128 stands for zero in the data rows.
Some points, each followed by its number:
[ 93  93 228 119 166 113 107  91 139  71 123 133 131  78 130 155 108 157 146 159 102 128 124  95] 0
[193 138 180  86 120 102 164 161  65  99 128 125  60 126  73 121 119  80 100 113 105 149 115 132] 1
[154 164 100 116 150 109 169 193 228 138 152 156  46 159 143 108 125 125 139 156 231 173 132 198] 2
[ 77 100 160 177  93 103 109 132 198 155 107 189 168  84 185 150  90 168 154 162 140 122 134 176] 3
[162 141  49 164 192  51 159  66 213 147 191 105 101 152 169  80 111  76 115 151 170 160 157 123] 4
[169 141 130  73 177 115 211 108 161  77 132  79 118  91 124 137  97 144 193 118 110 125 127  86] 5
[115 117 213 175 159  80 107 154  98  99  53 171 154  53 155 104 126 105 115 101 132 124 149 144] 6
[156 181 145  54 132 212 203 101 181 131 169 101 186 142 127 141  88 231 147 105 178 209  70  53] 7
[ 77  63 190 143  59 139  56 101 149 137  93  95 154 120 126 109 102 223 106  96 129  88 200 192] 8
[104 168 172 151 118  31  82 116  99 123  72 164 197  98 134 121 157 152 122  76  76  95 176 149] 9
[ 94 126 141 145 113 193  58 134 110 175 182 150 128 171 165  51  93  96  62 146 178  75  75  76] 10
[178 236 112 115  96  72 145 185  96 133 101 179 116 147 122 138 205  76 172 103 112 146  82 103] 11
[130  98 112  89 152 167 132  72 159  96 153  70 159 142  92 180 120 234 206 122  71  82 115  93] 12
[152 200 155  48  82  87 167 172 137 155 126 215  58  67  97 202 254  93 217 126  66 165 124 173] 13
[162 209 108  87 167 150 152  57 177 179 164 104 101 117 128 156 133 167 191 168  99 116 107  27] 14
[108 157 126 129 135 134 126 116  58 149 140 108 165  63 147  92 163 148  95 111  75 169 206 206] 15
[100  75 186  81  75 197 110 159 102 175 143 133 198 169 106 172 110 193 184  81  88  92 121 157] 16
[152 121 174 121 246  85  98  76  57 120 109 105 141 122 151 113 121  84  97 142  93 169 205 153] 17
[121  75  98 130  97 124 150  83 183 112 103  98 163 143  93 151  89 179 153  90 116  74 149 126] 18
[229 207 137  97 153 124 122 154 148 130 114 123  96 144 115 100  84 117  96 146 192 111 188 151] 19
[179 197 120  86 169  98 154 140 160 162 175 145 117 162 128 126 136 105 142 167 131 115  86  65] 20
[ 80 134 125 142 108 204  62 134 126 169 173 155 127 170 184  41 110 104  47 149 191  80  68  61] 21
[ 70  64 199  93 114 189  95 111  89 163 135  76 165 128  83 140 117 178 150 149  66  94 160 171] 22
[107 143  79 164 115 131 147 131 149 136 160 116 138  80 188  92 104  91  98 114 198 155 100  97] 23
[112 128  62 143 191  90 203 113 185  71  59 142 181 120 139 119 142 121 165 106 136 112 134 129] 24
[111 149 109 120 131 182 195  73 129 165 222  83  92  82 125 134 158 180 138 196  84 213 157 156] 25
[ 64  62 184 148  58 137  58 106 153 144 100  89 156 117 121 110 109 215 115 114 120  90 195 194] 26
[126 115 115  70 174 163 148  83 168 107 145  63 143 141  96 176 124 224 209 117  63  77 119  84] 27
[143 127 169 147 188 124 162 159 119  74  89 132 128 126 125  82  97  87 139 150 166 114 162 153] 28
[139 161  94  62 117 227 157  87 152 224 254 112 114 101 149 136 142 151 168 176 123 178  93 129] 29
[113  73  62 219 130  49 151 123 133 105 135 113  17  87 122 118 157 114  95  98 127 190 127 112] 30
[154 120 108 134 138  70 101 150  79 154 153 122 112 195  68 162 174 110 118 128  71 140 144 188] 31
[ 86 184 108 109 162 201 119 124 139 167 113 151 175 196 134 132 135 237 146 142 144 123  99 101] 32
[105  76  74 220 131  38 153 133 134 108 131 130  22  94 111 114 152 109  98 115 128 185 130 113] 33
[129  82  79  92 196 249 163 142  77  91 122 109 122  97  82 144 172  95 126 204 163 111  85 123] 34
[124 127 191 133 188 175 136 146  76 109 140  90  71 113 107  84 126 133 129 144 122 111 158 165] 35
[100 114 143 108 178 115 101 150 128 100 159  95 153 155 118 133 110 158 131 145 143  75 141 192] 36
[ 66  59 139 151 134 188 112  86  67 136 117  86 241 121 128 126 123 150 139  58  89 124  90  66] 37
[120 117 142 138 155 183 137 179  64 183  78 148  25 231  77 164 151 138 141 124 172  86 119  91] 38
[173 109  59 156 200 173 170 120 110  98 125  82  70 142 111 108 157 133  84 173 121 102  97 109] 39
[131 100 109  58 167 158 147  84 147  99 138  66 167 161  85 172 116 229 207 119  76  78 107  85] 40
[173 203  97 121 162  73 165 128 188 124 125 147  86 145  86 133 113 129 185 192 161  97 164 113] 41
[135 155 112  87 195 214 208 132 113  94 120  81 137 150 128  85  95 124 149 159 183 127 145  67] 42
[ 80 106 147 141  86 164 142 247 147  90  81 177  53 204 152 121 151  56 191 119 204  70 106 129] 43
Which three points above are nearest to each new point? Their numbers follow each, nearest first.
[120  71  92 121  96 134 168  83 197 102  97  95 157 144  94 163  93 179 156  90 112 100 144 137] 18 12 40
[ 93  92 146 133  98 169 154 252 133  95  98 183  66 218 148 121 158  55 189 124 201  58  98 122] 43 38 28
[104 192  45 161 114 164 130  85 136 109 154 135  73 112 195  89 139 103 141 202 196 170 102  78] 23 4 20
[110  81 104 143  90 125 141  93 167 109  95 109 146 153  94 150  91 162 136  85 120  76 142 111] 18 12 36
[ 66  58 195 114 104 182 107 113  90 167 125  74 180 131  79 151 101 191 143 154  74  92 169 184] 22 16 26
[105 144  83 174 104 146 142 128 151 129 174 120 130  75 194  93 101  97  94 119 200 155  94  88] 23 21 10
[154 134 188 121  92  75  87 104 177  76 137  96 110  82 132 135 131 190  74  76  88 159 122 138] 0 9 8
[119  79  98 125 102 125 154  79 185 112  96 101 171 139  98 153  93 179 158  86 103  80 145 136] 18 12 40
[ 87 105 108 103 180 120 169 107 123 107 199 112  92  77  87 163 205 118 192 230  31 158 148 224] 25 31 35
[166 247 111 106 102  75 140 173  91 140 108 180 121 137 128 128 200  80 170 110 107 142  77  89] 11 20 13
[ 91 155 105 124 145 197 104 120  82 214 147 106 176 184 155 138 134 159 202 126  93 114 105  89] 32 16 37
[117 125 224 186 153  79  94 157  97 101  63 182 167  40 157 105 127 100 101  95 128 136 151 147] 6 9 28
[ 72  56 189  98 129 186 115 115  77 161 139  76 164 128  79 147 114 183 134 132  73  87 163 185] 22 16 26
[184 111 180 143 123  65  71 136 102 136  82 168 106  95 175 154 119  87 111 104 124 127 164 171] 6 9 28
[107 131  79 158 105 140 153 128 156 124 174 124 113  76 183  95  93 100 101 110 199 167  96  95] 23 4 30
[117 153 104 178 177 136 135 121 154 203 109 154 162 132 162  90  99 223 134  66 145 123 123 108] 32 23 18
[150  98  80 157  87  85 123 156  43 102 117 159 138 149  90 215 198  43 112 157  49 159  89 116] 31 11 1
[154  73  71 108  78 194 135  88 138 173 137  75 141 171 106 148 110 151 141  48  98  76  98  89] 18 12 40
[142  66  98 126  90 126 149  80 188  98  98 106 170 156  88 148  74 166 135  75 109 103 138 130] 18 12 40
[ 64  87 154 177  80  96 103 130 202 159 112 185 159  80 187 149  85 173 149 149 148 129 143 173] 3 26 8
[193 239 129 103 102  56 143 182  90 118 102 188 113 134 118 136 191  68 152  95 113 147  85  95] 11 20 1
[114 149  85 157 109 124 142 118 148 131 157 119 127  75 176  85  86 108  97 118 197 164 104  92] 23 4 10
[ 62  71 149 148 129 194 130  89  67 127 106  72 234 113 133 138 113 141 147  61  87 127 109  67] 37 22 16
[139  66 102 130  92 122 147  78 193 102 104 108 164 142  96 152  78 167 146  71 117  90 139 119] 18 12 40
[118 134  74 160 107 121 132 112 157 112 168 116 127  70 177 101  85 103  92 110 196 169 114 107] 23 4 30
[123 124  96 145 137 188 165  53 114 177 255  31 102  91 153  88 134 155 119 165 106 195 147 128] 25 29 15
[ 78  87 153 176  85 115  98 138 186 157  99 173 161  89 185 145  93 162 159 159 136 123 144 183] 3 26 8
[186 120 188 137 127  70  81 128 110 141  79 164 110 108 183 144 100  84 106 114 126 123 163 171] 6 28 9
[124  75  90 123 100 116 149  85 187 101  96 109 166 145 105 154  87 164 130  88 105 100 147 132] 18 24 12
[ 73  66 150 153 132 200  97  99  76 136 121  80 238 122 136 129 114 145 141  68  91 127 106  79] 37 22 16
[102 201 154 123  38 127  46 162 214 156 159 172 147 136 151 146 109 176 172 152 172  77  89 121] 3 32 20
[119  76  99 135  96 121 151  81 184 107  82 104 169 146  95 152  97 160 144  85 117  90 142 126] 18 24 12
[ 76  53 203  98 111 176 102 126  85 152 126  86 161 135  83 140 112 172 128 151  86 109 171 182] 22 26 16
[170 149  55 174 200  58 164  65 212 139 189  93  96 140 189  79 118  82  98 145 158 167 161 113] 4 23 20
[171 153  58 170 203  49 154  76 211 126 185 111  96 138 181  77 111  60 110 170 163 161 158 128] 4 23 41
[ 70  85 166 173  87 108  87 133 181 155  98 181 173  81 185 156  90 171 149 141 148 112 142 180] 3 26 8
[ 94  83 155 147  76 169 153 255 132  99  83 190  61 224 160 117 142  49 197 129 207  44  90 116] 43 38 28
[116 116 217 173 159  83 110 140 103 105  56 166 155  57 149 105 116 117 121 105 126 136 157 138] 6 9 28
[174 117 187 132 138  67  77 136 112 136  87 179 105  91 170 137 113  88 100 109 118 123 155 177] 6 9 28
